Each named move below is a turn or a mirror, shown by a few rows before and after it. Which moves, in which order, take the first row of each later pair to the second? The first pair is answered.
Z_541 (before -> after):
[  3  -4 -19 -24   3  -6 -15  16  10 -19  -7  -8 -25 -10  14  -3   6  -7
   8 -16  -8   2  -5  -3  -3  -9  -4] -> [  4  -6 -22 -24   4  -6 -16  17   8 -17  -7  -8 -24 -11  12  -4   8  -4
   5 -17  -8  -1  -3  -3  -3 -10  -3]
[ -4  -2   1  -1  -2   2  -2  -4   2  -6   0   2  -3  -1   0   7   8  -4
   3  -1   1   0 -11   1  -9  -6  11] -> [ -5  -2  -1  -1  -1   3  -3  -3   2  -5   1   3  -3  -1  -2   5   9  -2
   1  -1   2  -1 -12   0  -8  -7  11]
[-28 -23 -25 -13 -25  -5   0   0  12 -17 -13   5 -16  10 -19  -3  -5  15
  21  -4   5  -5  24 -16 -25 -16  -7] -> [-26 -21 -19 -15 -28  -6   2  -3  16 -19 -12   4 -19  10 -14   0  -8   9
  28   0   4   3  24 -12 -27 -12  -9]
[-14 -19   0   1 -14  -9  -3  -4   0  -1  -5   6 -15  -3   9   6  -8 -10
  34 -19 -27 -23  32 -10   6  10  -7] -> [-15 -21  -7   3 -10  -7  -5  -1  -2   2  -6   7 -12  -2   3   4  -3  -3
  26 -21 -27 -30  32 -15   9   6  -4]
Z_410 (before -> after):
[  9   6  -6  10   2   5  -4   8 -14   1   1  -1  16  11   0   0  -8   8
 -35  -7  -3 -17 -17  -2   9   3   9] -> [  6  -3 -12   8  -6   0 -11  15 -17   9   3   1  10   6  -7 -10   4   7
 -25 -14 -15 -17   6  -8  18   0   4]
[-14  -1 -29   3  11   3  -9   0  -6   2   4   7  14  -7 -23  -7  27  28
 -24   2  13 -18 -22  -2   3 -14  10] -> [ -5 -14 -22   2 -18  -7 -13   9 -10  13  10  -7   0 -17 -17 -19  32   1
  11  -6 -23   2  27   3  25  -1  -9]
[-12  -4   3  -4  18   3  -1  -9   3  -7   4   8  -3   3  -5  15   4   8
   1  10  23  -1 -18   1 -17  -6   9] -> [-16 -17  -5  -7   8  -2 -10  -1  -1   5   4  11  -9  -2 -17   2  22   8
  13   2  12  -3  11  -5  -4 -10   3]
Z_368 (before -> after):
[ -3   9  14   7  -8   2   6 -16  22 -17  -2 -11   2   6  15   1 -25 -11
  -4  -8  -6  20 -10  13  -8   7  -9] -> [-10  10  11   4   0   2   6 -20  25 -18  -2  -2   3   6   7   2 -20  -1
 -10  -3   9  13 -22  10 -18  -1  -5]
[ 20 -10 -27 -29   2  -4  -1  13 -19  15  -4 -10 -12 -19 -15  -1   5  -1
  22 -12   1 -21  32 -17  -5   6 -20] -> [ 31  -4 -20 -24  -2  -1   4  15 -22  10  -3 -23 -11 -16  -1   7 -11 -13
  20 -14 -11 -15  31 -11   2  15 -23]
[-10  -2  -3  12   8  -8   6  -6   7  -8   8  -1  20  -3   8   1  -9  11
  -9  12   7 -21   1  -3  -5  -7  -3] -> [-13  -7  -7  10   6 -10   6  -6   7  -6   8   2  19  -5   3  -4  -2  12
  -6  12   7 -22   7  -7  -4  -9  -3]
Z_2 (before -> after):
[ -7  -2 -14   2   3   3   2   5  -5  -1  -3   8   8   5  -9  -3  -1   3
 -12  -1   6 -14 -11  -9  -4  -1  11] -> [  3   2  -6   7  -6   3   5   8  -7  -2  -1  -6   9   7   3   0 -14 -10
 -10  -6 -10  -8  -4  -4   5   9   8]
[ -5 -19 -16 -11 -22 -11 -19   7   4   8   7  14  -9  -4 -11  -4  13 -22
  25 -11  -7   1  28   3   5  -5  -6] -> [  1 -11   1 -15 -24 -10  -8  -3  12  -1   9  10  -9  -4   4   7  -3 -34
  33  -2  -3  16  15  15  -5   5  -6]
[ -9  -9  -6   1   9   4 -12  -6   0   1   3   5   0  -9  -2 -12   8   3
   1   4  16  -8   0  -2   0   1   9] -> [  3  -6  -1   8   0   5 -10   0  -6   1   4 -11   1  -7   8  -9  -3 -10
   2  -5  -4  -3  11   2  14   9   3]

Each pair is two moves apart.
[ -2  -6   1  -1 -12  -9  -1   8  -7  15   1  -8 -16   1   2  -9  20 -16
  22   1 -12   6  19   3   0   9 -12] -> [  8   7  11   6 -10  -3   7   6  -7   5   1 -20 -10   7  18   4   0 -24
  13   5 -13  11   2  11  -3  18  -9]
Z_541 then Z_410
[ -2  13 -12  23  -9 -22 -14  11  -8  17   1  -8  -9   8 -17  10   8  19
 -25   0  11 -15  11 -31  12   4 -19] -> [  2  25  -2  21   1 -18  -5   1   0   4   0  -8  -4  12  -6  22  -9  18
 -31  10  26 -10 -18 -22  -2   8 -12]
Z_2 then Z_410
[  4 -14  -2   5   0 -13  -1  -3 -10  18   0  -4   2  -8 -16 -29  13  -7
   6  -1 -16 -11  25 -10  10  -4  -8] -> [ 13   7  24   2   5 -10  16 -19   3  -3   1 -10   5  -3  10  -6 -21 -22
   7  17  -4   8 -10  10  -9  11  -4]
Z_541 then Z_410
[  0 -15 -17   4   0  -1  -5   5 -11  17   7   1   1  -3 -11 -14  18  11
  -5 -14 -10 -10  21 -12  13  -6  -8] -> [ 14  10   9   9   7   6  12  -9  -2  -7   7 -12  10   5  20  13 -22  -3
 -14   1   0   5 -22   9  -3  10  -1]
Z_410 then Z_410
[  6   7  10  -7   9 -10  -3  19  13 -35  31 -18  -5  -4   6 -13  -5  13
  28  -9  -5  31  28   9   3   3   5] -> [ -7   5 -10  -2  27  -5 -10  24   7 -31  27  -6   3   1 -14 -17  11  42
   0 -14  13   3  14  -4   0 -14  15]
Z_410 then Z_2
[ -7   4  -6   2  14   1  -3  -4   6   6  -5   5   9   6  -6   3  -1  12
 -18   0  17  -5 -18   4  -9  -7  10] -> [-10   1   2  -9   8  -3  -1 -12  14   5  -3  12   1   2  -5   2   1   6
   2   9  22   8 -14   8 -17  -5   6]
Z_541 then Z_368
[  1 -15  -6   4 -16  -2  -5  17 -13  11   3  -6  -4  -3  -8 -12   9 -16
  12 -15 -30   0  44  -1  23  10 -11] -> [  1  14   0   8  21  12  10   0  -5 -15  -3  -1  18  11   0  16 -17   7
 -34   3  18 -17 -37   6 -10   4  15]
Z_410 then Z_410
[  7   2   4  -3 -11  -2   0   8   1   2   1 -12  -6   4   1   2  -8 -13
   9   3 -14   9   6   3   6  10  -8] -> [  4   8  -4   1   6   4   0   7   1   0  -3  -7   4  10  -5   7  -9   3
 -17   3   2  -8 -19  -2  -2   0   2]
Z_410 then Z_541
[  6 -15  18  -9 -15  -4   8  -7   3   5   4   1 -11  -9   7   2   0 -22
  29   7 -13  21  14   9  -2  12 -12] -> [ 18  -1  18   5 -11   2  12  -2  -6  -2   3 -14  -1  -1  19  11 -21 -23
   6   0 -21  14   0  13   5  17  -6]
Z_541 then Z_2
[ 17  23   0  16  15  -4  28   7   9  -4 -14 -31  16  -1  18  -2 -10 -15
 -21   6 -31   5  -2  -3  16   7  13] -> [  1  21 -13  10  34  -2  24   0  14  -4 -17 -10  20  -1  -2  -5   9  11
 -34  13  -2 -13 -20 -13   1  -9  23]
Z_368 then Z_2
[ -2  18  15  -2   8  20   2 -16   5  -4   9  -1   7   4   4   6 -12  -4
   7  -5  10  22 -17  11 -19 -16  22] -> [  3  15  -3  15   7  24  -7   2 -12   7   7 -15  13   7  -2  -1  -6   2
 -15 -26 -13   2   2   1   4 -19  23]
Z_541 then Z_2
[  1   2   5   3   1   3  -2  -2   2   0  -6  -7   9   3   4   8 -12   0
  -6   0  -1  -3 -10   5   3   4  -2] -> [ -3  -2  -2   6   2   3  -5   1   0   4  -8  -6  11   2  -4   2  -5   7
 -10  -4  -1 -12  -5  -1   7  -2  -1]
Z_368 then Z_2
[ 12   6   8   3  -1  -1  18   6   4  -7   3 -17   6   1  14   2 -15 -15
 -17  -5 -13   9   4   4   4  13  -5] -> [  2  -4 -12   5   3  -2   7  14  -4   4   2  -6   7  -1  -6 -11   8   4
 -26 -14 -10 -10  15 -11  10   0  -3]
Z_2 then Z_2
[-41  -5   8   3 -17   2   3   9   1   9   8  11  -2  -6 -18   3  13  14
   1  -2  -9 -11  -7   7   8   2  12] -> [-29   5  21  10 -21   6  11  10  -2   2   9  -4   0  -3  -1  14  -9   0
  -2  -2 -20  -2 -12  17  12  13  11]
Z_2 then Z_368
[  2   4 -15  20  10  19  -2  14  -8  14   1  -7   3   2  -3   2   2   9
 -46 -13 -18 -24 -10 -15  11  -9   2] -> [ 14   7   2  19  -6  16   4  13  -7  10   6 -21  -4   0  16   7 -14 -18
 -25 -12 -38  -2   2  -2  18   7  -8]
Z_410 then Z_410
[  3  -4  -9   9  -1   3 -18  14 -13  18   7  -8  -7   1   1  -5   8 -14
   0 -25 -12 -10  22  -6  12 -14 -13] -> [  0  12  14  -6  11   4  -2 -10   8  -3   8   3  -6   3  17  16 -13 -18
   7   2  21   9 -25  12 -21  -7  -7]
Z_368 then Z_2
[  5  -9   8 -18   0 -10  11 -27  12 -10  22  -7   4  12  14   2 -27 -21
  24  21   2  24  17  36  -7   6 -10] -> [  8 -21 -16  -2  -6  -9  -2  -5  -7   8  21 -19   5  13   1 -14 -12 -15
   9  -4 -26   5  54  21  23  -1 -14]
Z_2 then Z_2
